Rotation paths and how fast each direction turns (degrees each step):
Each turn is a multiple of 5 degrees from 10 to 175, or 0.
Each row of a path follows its step; steps can be skipped.

step 5: [ 18  32  27 -15  33   8 -26   5  -5  49  15 -13  17  -6   3 -35  -2  -9
 -49 -23   1   9  -1  38 -15 -24  -6 -49  -4  -5  -7   7  -7  -4  -2   1
 -31   4  -2 -50  -2   7 -19 -31   5   5  -4  29 -10 -18  -1 -38  26  -2]
step 6: [ 67  35  23 -27  -2 -30  24 -21   2  -3   1 -27 -18 -21  11  19 -33  -5
  -5  15 -19  -4  17 -25   1  -3  -6  15  18  31  66  -1   2  14  -9  12
 -23  -8  -6   1 -20 -25   0  -4 -12  -6  20  -8  41  -1 -31 -13   7   4]
step 13: [ 12 -38   9  31  53 -10 -22   6  11 -46 -27  -9 -27  18   4  11  38  25
  -6   5 -26   6  -7  22  -9  38  24 -10 -21  17  -6  -4  -9   7  -8 -27
  24  40   5 -32  19  37   9   7  -5   7   6 -15  12  -8  21  -2  17 -21]
step 14: [ -5  22  10   9 -10  -6   6 -19 -33  21  23  11 -20  10  11 -24 -35  27
  -8  39  -3 -32  30 -23  11  38  39   9  10  21 -39  17  -3  15 -53 -16
   3  -8  22  20  21  -1 -15  20  19  -7 -19  27 -13   9  20  11  20 -31]
step 15: [  9 -23  34 -28 -18  17   0   9   5  14 -10  29  -8  17 -32   4  -3   3
  18  49 -24  31 -37  28   0  -4  45  33 -15   9   1  -8  -4   4  18   2
   1  -8 -10  -2  22  45 -17 -32  11 -27   0 -28   7 -11 -24  44  -3 -26]
step 20: [  0  -4   4 -13 -71   9   7 -18  13 -18   4  15  -8 -26  24  14  23 -15
  23  27  15  -9 -21  31   2  -5 -14  18  12 -46 -29   9   4   9  29 -22
  -5 -15  10 -16 -17 -14  47  -3   4  10  -5  21  18  33 -34 -39  -6 -21]
step 26: [  4   1 -14  -2  11  -2  38  13 -20  25  22  -3 -23  10 -29  -9 -13  20
  30 -14 -10   6  11 -19  25 -24  21  38  -3 -18  10 -25  -3  60 -24   9
  -7 -35  -3  29 -28  11   9  -7 -30 -21  58  21 -15   6  -6  24  -7  -4]
step 29: [  8 -22 -36  18   5   5 -26  27  22 -34   7  38  28 -28   2  -9 -18   7
  17 -11  -7  -7 -13 -13  13  26 -28  33  16   0   9 -10   3 -37   7 -14
  52  -8  12  -7 -28 -27 -35   5 -22 -21  27  -2  41  -4   8  39   6 -10]
Directions:
[ -4  11  -9  10  -8   4   3   4  -3  -2   0   7  -4   0   0  -2   9   4
  -6  -4   8 -10  -9  -9   2 -12  -5   9  -2 -12   3  -5  -3  -8   7  -7
   5   8   5  -4  -7   4   2  11   3  -2   3  -8   1   1   6  -5  -7  -1]  40
[ -4   2  -4   3   2  11   4  -4   0   5   1   5   0 -11 -14   8   6   7
  -4  -1   1   5   8   1   2  -6  11  -3  12   3  -4   0  -6   0   8   0
   1   6  -2  -8  -4  11   5  -5  -9  15  -3   4   3  -3   1   7  11   5]  175
[  9   0  -4   0   7   6 -10  -8  -5   7  -6  -4 -12  15  -4  -5   6  -4
   0  -2  -5  -6   4   2   9   2 -16  -8  -5  -2  -8  -1   1  -7   6   9
  -2   6   4   0   1  -2  -1  -3  -9   2  -5  -7  -4   1   9   2  11  -3]  130
[ -8  -4  -7  -2   1   6   3  12  -7   9   2  -3  10   0  -6  -3  -4 -14
  -5   3   0   9  -9  -2  -4  -3  -5   3  -3   7  -3   5  -5   6  -1   5
   7 -11  -5   2  -6   3   6   0  -5  -1   4 -10   5   0   9  -8   8 -15]  100
[ -1  14  12  -2  13   8   1  -5  -5   8  -8  -3  -9   0   3   6 -12   3
  -7   0  -8   4  -2  -2   6   3   2   8   5   4   4   3   1  -3   1  -4
  -3   3 -11  -6  -3   8  -8  -2   6  -1  -2  -3  -6   7  -1  -2 -11 -14]  40
[-13   6   4   6   0   0   3   3 -10   1   5  -1   7  -2  -3  -7  -5  -3
   4 -11   0  -5   7   0  10   2  13  -9   0  -6  -6   2  -5   6   5   7
 -12  -2   3   0   7   1 -13   3  -7 -11  -1  -2   0   2   9  -7  -5   8]  155

step 1: [ -1  10  -6  19 -13 -14  21 -16  17  52 -33  -3 -46 -26   2 -22 -37  22
  24  -8 -15   0 -15 -40   7   8  -7 -24   2 -20   9   4 -15  -9 -36  22
  32 -24 -14 -14  28 -18  40   5 -29  -6  26   6  24  20  25   7  25   3]
step 9: [ 14  36 -19   6 -12 -18   0 -12  -1  -8  -3  -6  22 -35 -38 -27 -18  23
   3  26  -7 -12   0 -65 -24  16 -25 -10 -10 -34   3  26 -37 -29 -42   8
  -7  -4  -8  36  26 -24  30   9 -10  23  11  16  23  11  -8  -7  -3 -35]
step 16: [-12  -3  10  -8 -25 -28  -9   0 -22   9  30   6 -28  12 -11 -16  17 -11
  12 -18  17  16   9  24 -28 -30  -7  -8  35 -37  11  24   8 -19   7  31
  20  15  36 -25  26  54  32  -3 -43  -5  40  20  12 -26   4 -11 -22   4]
step 17: [ 17   3  18 -13  26  -1  -4 -29  25  13 -22  -9 -18 -26 -43 -32 -16  10
  -4  16   3   1  34 -49  -6 -29 -13 -15   4 -57  -4  26  10  34 -43 -31
  14  12  21   7  14  24  20  12  -8  30  18  17 -16   1 -10 -11  16  11]
step 18: [ -3   4   0  50   3   6 -14  13   6 -29   4  -3  25 -17   3 -32 -29   7
  21 -17  -9  19  19   2  31  -5  11 -39  13   1  24  42  -9 -11 -15  -3
  17  11  24 -18   4  15  -9 -25 -13   7  34  57  -8  59  35  19  19  11]
step 22: [ 13  -5 -11 -39   1   8 -28 -13  -7  40 -20 -21 -26  -6 -29  -2   3  24
   5   9   2 -17 -35 -34  23  -7 -26  41  15 -33  31  43  10 -15  15  17
  -9  20  27   1  24  35  21  15 -25 -22  18   6  -3 -15   2 -29 -18 -32]
step 25: [ 26  -7   6 -29 -24   5 -15 -20   9  17  10   7   8 -18 -30 -11  -2   5
 -14  42 -11 -46  34  -6   5 -34 -14   1   4 -50  23  17 -36 -20  18  -3
   7 -14  20  42  -5   3   1   6 -20  29  -2  13 -51  17 -14 -48   0  -7]
step 29: [ -4  27  -7  21 -28 -17  14   0   1 -38  -8 -16 -11 -44  -7 -37 -43 -24
  36  -4 -35  28   0 -25   0  -6   3 -26  10  -8   0  18 -30  -8 -26  -2
  18   0  15 -19   5   5  27  17 -38 -13   2  26  61   1  23   0  14  10]
Directions:
[ -4  -9   3   4   6  -7   2   8  -8  -5   5   2  11  -2  -6 -16   5  -6
   0  -3  -5  13   3  -4  -4   2  -5  -1   9  -3   0   2   4   6  -3 -10
  -3   9   1  13   9  -5  -3   4  -2  -6  -1   8   5   4  -9   6   5   6]  35
[  5   0 -11   2   2  -7   8 -15  -3  -6  11  -7   9  -1   7  -1   3   1
  -1   3  -5  -4   7   5   6  -4  -3  -4  -5   1   6  -6  -6  -3  -2   4
  -7  -2   5  12  -4 -14   1  -8  -6  -8   0  -6  -5  -3  11  -2   9   3]  65
[  5  -4   9   2   6   5   1  -6 -10   3  -2   1  -2 -10   1 -13   8  10
  11   9  -2 -11  -8   8   3  -4   5   6  -2  -6  -5   8   1  -2  -1  -2
  -3  -2   0   3   1  -4   5  -4  13   5  -6   2  -2 -14  -4   0  -6   8]  130
[-10  -5  11  -2  -3  -2  -9   5   1 -11  -5   1   0   1  14   1   7  -4
   3  -2   6   6  -3  -1  -1  -7   9  -6   1   0   5 -11  -8 -14   2   7
  -3  -8   9  -6   4  -2   3  -5   1   0   1  10   4  -7  -1  12   7   2]  140
[  7  -5   9  -1 -10   1  -4  -4   7  -4  -6   6   3  10  -8  -6   9   8
  -3 -10   3  -4   0  -9   0  -8   3   0  -9  -5   3  -4  -1   2  10 -13
  -7   6  -3  -1  14   0   1  -3  -8   1  -6 -11  -2  -3   3  -6   1  -4]  130
[ -6  11  11  -8   2  -5  -5  -7  -5  -1  -7  -3   7  -7   1  -5  -4   0
   2  -6 -12 -11  -2  -9   0  11  -8  -3   1  -7  -2   0  -4   3   1   7
  -9  -5   1 -10  -2   3  -6   4  -9   2  -7   2  -8   9  -2  -4   7  12]  90
[ -2   4  -5   0 -14  -2   1   7   0   2   6   4   7  -3  -7  -3   7   6
   2  -4   3   3   0  -4  11   5   3  10   0   1   7  -8  -6  -9  -8   5
  -6  -6   1   5  -2   6  -5   0  -3  -6   1  10  -7   0  -4  -8 -22   3]  115
